rotation ticks, each row followed by its count of ticks
The counts run from 0 to 427.
[  9  -7  -4 -16  -6 -10  35  -6  16 -11  26   5  24  -5   7   7  -8 -11
  18 -12 -11   6 -14 -10 -15   3   5  18  12   7  -6 -12  14 -14   6  -9
   0  23] => 141
[  9   3  16 -16 -11  -5  14  -8  18 -15  13   0  13   5  15   5   9 -15
 -17  11  -8   7  12 -10   7   2 -21 -10  18  -5  -3 -43  -1 -23   8   1
  -7  -1] => 69
[ 15  -2  33  -5   0   1  10   4   4 -10   5 -19   5   8  14   2 -13 -30
  -7 -20 -18  19 -17  14   5   4  11 -26  -3   6  14 -15 -12  17  13   0
  -1   5] => 355
[  1 -24  34 -23   5  -7  22  -9  -3  -5  11   5  10  -9 -12   9 -17  -8
  13  -3 -16  23 -29  -5 -10  -9  -3  15  19  -1   4 -24  -4  -7  -6   0
  12 -13] => 112
[ 19  -2  36 -12  -7   3  19   4  21  -3   4 -23   7  -3  11  -3  11 -22
 -12   1  -5   8  -6   1  19   3  -1 -16  -6  -2   0 -37 -20   5  12   5
 -14   9] => 67
[ 13  -5  40  -5 -10  -7   1  -7  11  11  -2 -15  10 -20   3  11  -1  -7
  -9  16   2  36 -31  -1  -6   7   7  -3  -7  17   5 -19  -6  -3 -16  -9
  -1  -7] => 411
[ 19   8  12  -4  -1 -15   9   2  -4  -7  13  13  21  12  23  13 -14 -25
  -1 -17   2  21 -11   5 -25  10   0  -1  15  24   8  -4  22  -8  23 -10
   6  -3] => 189
[ 14   4  31   7   4   6  -6  12  -7  11  -5 -16  15   0  21  10  -9 -37
  15   5  13  17 -27   4 -20   6   1   8  12  25  10  -7   6   9   4  -8
   1 -10] => 187
[  4 -24  27 -26   5  -1  13  -6   5  -3  21   1  17  -6 -14  -2 -24 -16
  11  -2 -27  23 -18 -11 -15  -2   3  -1  17  -6  -8 -19  -7  -5   3  -6
  17 -11] => 404
[ 24   5  10  -7   3  -3  34  -1   3 -23  17  -7  14  12  29   0  19 -25
  13 -17  -6  -4  -7  -3   4   0  20   5   9   5  -5 -27   1   1  15   1
  -4  10] => 102
[  5   3  19  -4 -14   8  -3   3  10   3   6 -12  17  -3   9   3 -16 -23
  -2   5  13  28  -3   1   7   9 -29  -5  10  16  17 -38   1  -8   6  13
 -14   6] => 32
[  6   4  11  -3 -13  -8  13 -23   2 -13  11  -2  11  -5  25  17 -22 -10
 -17  -7 -11  42  -1  -1 -14   5  18  -3  15  12  -1  -4  15 -12 -13 -16
   9  -1] => 217
[  1  -2  20 -11 -19 -11   9 -18  24  -2  15  -3  16  -6   5  24 -11  -5
 -12  18 -26  15  -2  -7 -18  -1   5   4  12 -16  -9 -18   3 -20 -14 -27
   4  -2] => 309
[ -2 -15  22 -18  11  -3  23  -6   4  10  26   6  23   1 -16  -3 -14 -21
  22  -7  -9  11 -14 -15 -16   6   0  11  19  -2 -17 -19  -3   1  21   3
   7   5] => 240
[ 23  15  25  -3   1 -13  13   9   6  -7   9  -3  20   6  28   4  -4 -28
  -4 -15   5   8 -13   9 -15  18  23  -3   4  22   5  -6   9  15  23 -10
   4   4] => 190
[  4 -13   5 -12  -1  13   4  11  16   1  18  -3  24   7  -7   2 -20 -29
  30  -1  -5  14   0  -9  -6   2 -21   2  16   4   6 -39   0   2   9   3
   0  15] => 136
[ 13 -10  13  -9 -16   7  13  -4  15 -10   9 -13  12  -6  17  10 -10 -17
   1   6  -6  21  -7  -3  15  -7 -28  -7   4   2   7 -45 -10 -26   8  12
 -16  10] => 360
[ 13  -9  13  -7  -9   6  16   2  22  12  22 -14  21   1   9  -1  -7 -30
  10   7   4   7   3 -10   3  11 -24  -2   1   1 -14 -28  -6 -17  20   7
 -22  16] => 232
[ 16   1   8  -9   0  -3  29   3  -4 -19  21   2  18  16  30   4   0 -29
  10 -21  -6   1   3  -5  -5  -7  -3   6  24   1  -6 -25   8 -12  25  -2
  -4  -1] => 101
[ 14  -3   1  -7 -14 -16  10 -16  20  17  28   2  25  -6  13  12  -5 -15
  -1   8  -7  27  -1 -11 -27   9   9   4  13   5 -26  -4  10 -17  -9 -23
   0  10] => 181
[ 25   4   2 -12  -7  -6  16   6  21 -12  21  -4  20   9  21  -5   9 -34
  -2  -1  11   1   3  -5   1  20  19  -9   1   4   0 -25  -1   5  14  -9
 -16  28] => 230
[ -3  11  35   1   6   5  13  12  -5   1   5 -21   9  11  21  -5  -3 -42
   2 -10   8   6  -7   5  -2  10   2  -3  18  13  -1 -23   2  20  27  11
 -12  -1] => 291
[ 22  -1   4 -13 -18  -3  15   1  21 -25  12   5  13   2  17  15   5 -13
  -7   8  -4  13   2  -8   6  -5 -17  -2  10  -2  12 -49   2 -27  -2  -6
  -3   9] => 361
[ 13  -2  40  -3   4   2  -9  -1 -11   2  -3 -11   8  -5  14   6 -10 -37
  -8  12   4  28 -25  -4 -15   3  14  -2  16  11  11 -12  -7   2 -11 -12
   8 -23] => 23
[ -1   3  25 -22   3  -8  27   0  17 -21  21   5  11   5   6  -6  15 -28
  -2 -11  -9 -14  -6  -4   0   1  17   6  22 -12   0 -34  -3  15  10  -7
  -3  10] => 202
[  2  12  35   2  -2 -10   7 -13  22   8   3 -14  13   0  20  15   8 -12
 -11   1 -25  14  -9   3 -20  12  24   5   9   8 -19  -9  12   9  -2 -23
  10  -1] => 346
[ 15  13  27  -5  -5  -7  17  14  15 -20   2   3  13   6  19  11  25 -15
   5  -3   2  -6 -13   3   4   1  -4  16  13   9  16 -42   8   2   6  -1
  -3   8] => 198
[ 13  17  18  -5  -9 -13  20  -7  22  -6  10  -3  23  10  26  12  -8 -19
 -11  -8  -9   3   7   3 -12  25  -8  -8   6  13   0 -16  11 -14  38   4
  -1  10] => 193
[ -2  -2  14 -16  -7  -1   3   6  24 -16  23   2  15  -2  -9   8   2 -28
   5  15  -1  -2  -6 -12 -12   3  12   8  17 -11   8 -33  -1  11 -22 -32
   4  14] => 174
[ -4  -9  45 -16  -3  -7  20 -16   3  -1   9 -12  12 -15  -8  -2 -15 -16
  -7   1 -13  18 -28  -3  -6  11  25   3   4  -6  -3 -11 -11  14  -5 -12
   5   3] => 115
[ 12  17  16  -9 -13  -5   2 -11  21  -3  11   2  14   0  21   0 -14 -14
 -22   6   0  32  11  -6  -7  27  -5 -21   8  19   4 -18   6 -12  14   0
  -1   4] => 29
[  3   6  40  -5  -5   0   9 -12   8  15  -2 -18  13   1  23  11 -13 -19
 -19   5 -13  24  -1   0  -8   8 -17  -6  13   7 -17 -15   1 -13  18   7
  -1 -17] => 156
[  2  -8  35   4  -6   5  -5  -4   9   9   0 -24   6 -10   7  15  -1 -25
   2  24 -11  16 -27  -3 -12  -6   1   9   9  -5   0 -19 -13  -2 -25 -23
   2 -11] => 311
[ -7  -4  29  -9  -2   0  18   4  28  15  16 -13  20  -7  -9   2  14 -13
  15   5   4   6 -18  -3  -4   2  -2  20   2   2 -12 -33  -7   7  -2  -2
  -7  23] => 335
[  8   1  36   6  -2  -7   6  -2  18  20  -1 -14  23  -2  13  22 -10  -1
   1  -4 -22  27 -17   8 -19  -5 -11   1  -4  11  -8  -9  -1 -15  10  -2
   8  -7] => 56
